One turn moves each row of this set onto another row. After a few examples, where does it send each row asked below?
bine: [ 30.7   2.5  17.7 -14.9  30.8  -1.5   3.8 -12.1   8.3  26.5   3.3  -3.2
  -8.6   1.4]
tok: [ -5.4 -22.9  18.4 -23.8 -10.9  15.0   0.1  19.8  19.1  32.6   7.8   5.7
 -11.8   1.1]
robar: [  7.3  16.2  -3.2 -11.5  -6.3  -2.8  22.4  23.6 -26.5   9.0 -27.9  10.0
   1.2  15.9]
rab: [ -9.2   9.5 -10.2   9.8 -37.9 -21.3  -7.0  -0.6  -7.2 -17.1  13.6  -7.7
 -24.7   8.3]
kige: [  5.1  34.9  -2.0 -25.7   9.2 -30.7   9.5 -13.2  -3.8 -15.1  13.0   9.1
 -23.5 -11.6]
dotu: [-28.5 -29.3  11.3  -5.6 -18.2  10.5   0.8 -14.7  22.4 -15.9  -1.5  -1.1
 -31.8   2.5]
Zulek: [-39.7   2.4  15.0 -10.4  15.2  22.8   1.8  22.1  20.4   5.7  -8.7 -17.1
   2.1  -5.1]
ged: [  0.2  29.4   0.1 -28.6   8.2  -6.0   4.2  31.4  19.2  17.7 -17.2   5.1
  16.7   2.8]
Pese: [ 10.2 -11.6  -7.4  -8.3 -11.7 -18.7  20.5 -17.0  -0.5 -39.7 -12.5  18.3
 -22.0   8.9]
Sim: [ -3.5  28.9 -10.7   0.9   0.7 -37.0   4.4   9.6   3.0 -25.8 -15.5  19.3
   8.0   1.6]
popiv: [-11.2 -10.2  18.1  -4.2  22.5  -4.6  -0.5  -7.9  10.9  23.4  25.3 -17.8
 -36.1   0.4]
Vobom: [ 16.1   0.6  10.6   8.5   4.6  15.4  11.5  47.7  16.0 -12.8 -15.7   1.4
 -13.7 -20.5]
rovu: [-42.7   3.0   4.2  17.8   6.9  -7.8   2.1   1.4   2.8 -37.0  -7.7  -2.2
  -7.5  -5.8]
vep: [-16.5   5.3  32.9 -14.0  21.1  15.4  -4.6 -18.8  18.4  10.2  11.5  -6.9
  -8.4 -24.2]
rerot: [-42.4 -10.3  13.9  14.2 -14.0  -8.5   8.5  -8.1  22.7   5.8 -27.1  -1.4
 -13.9  13.6]
vafi: [-24.8   7.1  15.8  -3.2  20.5 -21.1  10.2 -29.6  13.9 -19.7  14.8   0.2
 -27.2 -18.2]
popu: [ 12.6  33.6  15.0 -37.2  10.0   5.5  -4.6  -2.5  -0.3  14.4   9.4   3.3
  -3.6 -17.2]
momu: [-24.0 -22.7   6.8  12.0   5.4  -7.5  26.3  14.4   2.7   7.1  20.8 -23.6
 -24.1   1.5]
Rufis: [ 17.7  15.3  -3.7  -5.1  -5.3   3.6  16.6  36.1  29.9 -27.3 -27.0  -1.3
 -23.6  -9.5]
nari: [ 31.4  20.5  -2.5  -9.7 -25.1  -4.3  -4.0 -15.1  16.3  -4.6 -22.7  -2.3
   9.1   9.8]
divog: [ 33.2  -5.0  -0.8 -27.3  -4.3 -12.7  19.2  17.9  -4.9   9.1  -3.3  26.0
  -2.3   5.8]
sisos: [ 34.5  21.4   0.5 -13.8   4.2 -11.4 -10.4 -29.3  -2.7  -9.3  -5.0   0.7
 -18.8   6.2]
muga: [ -4.1  -6.4  15.7  25.6  -8.6  -3.1  -1.4  39.4  30.7  -9.7  -5.9   6.5
 -20.2 -22.1]
Bas: [-17.9  -4.7  22.2   5.5 -10.5  10.2   0.4  20.1  -2.3  34.2 -19.2   7.1
   7.6   6.1]
vit: [ -7.6   8.3   1.2  -1.4  -2.7 -15.1 -14.2 -26.2   0.0 -11.8  16.3 -12.7
 -46.2   6.5]
pefaz: [-18.1   9.5  -9.8  -1.8  -9.6 -21.2  30.9  -3.8  -1.2 -20.2 -34.7   2.5
 -20.9  23.6]
Fadut: [ 17.2 -13.6  13.9  -7.6  18.4  10.5  30.3   1.4  25.0  18.9 -13.8 -17.2
  10.1   3.9]
Febu: [ -2.0   9.3   1.3  10.7 -17.5 -14.4   3.0  28.6  45.0 -24.0 -17.6   2.8
 -29.9 -11.6]

Rufis goes to Vobom
rovu goes to Sim
rerot goes to pefaz
Now find these:
popu goes to vep
sisos goes to bine
nari goes to Fadut
tok goes to dotu

One turn moves each row of this set onto another row. After a few examples, where does it send each row asked below?
suvi: [  2.9 -16.5 -37.2 -10.7 -12.7   5.4  11.3 -23.5  26.9  42.1  -8.8  44.4
  19.3   7.5 -18.5 -14.6  28.6  30.5  18.3   6.6]
befal: [ -7.8 -19.5 -16.1  39.6   4.2  15.5 -19.8 -40.8  43.1  13.9 -11.8  29.7
  27.5   2.0  10.1 -15.4  18.2  34.0  -3.3 -11.1]
Kob: [ -0.8   6.8  17.2  22.2 -14.2  -0.9   6.4 -16.9   7.1  34.9  -4.9  31.3
  56.1  13.3   7.7  12.9 -26.8 -31.9  -1.3 -12.1]
nata: [ 27.8 -22.5  13.4  46.4   2.0  -8.8 -13.2 -29.7  14.0  16.9   3.2  35.0
  13.7  -8.7  -2.0  -5.7 -22.9   1.5  11.4  -2.7]
voka: [  9.7   3.1 -13.8  19.3   4.0  -3.4 -30.2  -0.5  -6.2  57.6  -7.1  36.8
  15.7  19.2   3.7  -3.6  14.3  -2.3  19.9  13.4]
lipap: [ -0.2  13.1  19.3 -18.2  16.2 -24.9   2.2 -24.4   8.9  28.2  -2.8   9.0
  42.2  34.4   4.9 -18.3   6.2 -17.8  27.8 -14.2]
dasaz: [  6.8 -10.4  -6.7  18.8  -1.0  13.4  -5.2  -8.2  21.0  18.8   6.8  11.6
  25.5  30.8   6.1 -40.2   3.2   9.5  53.8   9.1]
tib: [ -4.1 -10.0  18.9 -16.2  -6.5  18.3 -15.2 -28.4  16.1  14.8 -29.8  11.8
  35.1  10.5  23.3 -16.5  15.9 -44.5  -7.6   6.9]
befu: [  0.7 -18.6  14.4   6.3  -4.9 -14.0  49.7 -23.8  20.9  22.1 -23.4   2.8
  35.7  19.0   2.0 -17.5 -18.3 -29.6  12.2   2.8]
Bemi: [-16.1  -6.4  -7.1  -4.0 -39.4  12.3  -7.8 -52.7  26.4  28.0 -26.8  26.4
  39.0  13.7  16.9 -32.7  18.7  14.6 -14.3  24.6]
Nanup: [-16.8  -2.0 -13.2  21.2  14.5  -1.3  29.8 -43.6 -13.8  25.5 -33.8  52.0
  49.0  13.0  -8.7  -6.4   2.4  -0.3 -10.1  19.4]
liv: [-20.2 -31.6  24.4  26.6 -38.8  19.2  -8.3 -17.1  20.9  25.6  -8.8  26.5
  33.2 -17.1  25.8 -15.6  -3.1  -4.9  -0.8   0.6]
kuf: [  3.9   3.2   4.3   0.0 -17.1 -14.2 -14.8 -37.0  -8.7   5.3 -16.9  50.4
  13.8  16.5  -7.0  -9.0  -4.5   3.5  49.6  15.0]
mak: [ -3.2 -10.9   9.3  22.5  38.7   0.2  15.5  -3.5  12.9   7.2  -4.9  38.9
  31.9  11.3  24.3 -22.2  47.0  -3.1  -7.6   0.6]
tamor: [  5.6 -18.5  -6.6 -31.5 -14.2 -22.4  24.9 -36.8  34.1  20.6 -28.2  21.6
  18.7  15.3  24.4 -10.0  28.4 -12.5  25.6  11.2]
Kalak: [ 10.6 -24.7  19.8  19.4  -6.6   0.4  58.0 -30.7  -1.1  18.3 -10.6  35.2
  22.7   8.5  36.4 -21.4   0.7  15.9  16.8   6.2]
Nilu: [ -8.0   5.2  13.0  38.4  -6.5   1.9   3.2 -38.6  18.8   9.2  -6.7  64.8
  47.4 -10.7 -18.4  -2.3  10.5   3.1 -11.0 -12.9]
belob: [  5.3 -15.7 -13.3  -1.4   8.2  -6.2  14.6 -39.3  20.7  38.6 -10.5  20.5
   5.7  12.7  33.3 -18.8  49.1  17.7 -11.6 -14.3]

mak goes to Nanup
voka goes to kuf
Now find these:
liv goes to tib
befu goes to belob
Kob goes to tamor
suvi goes to nata

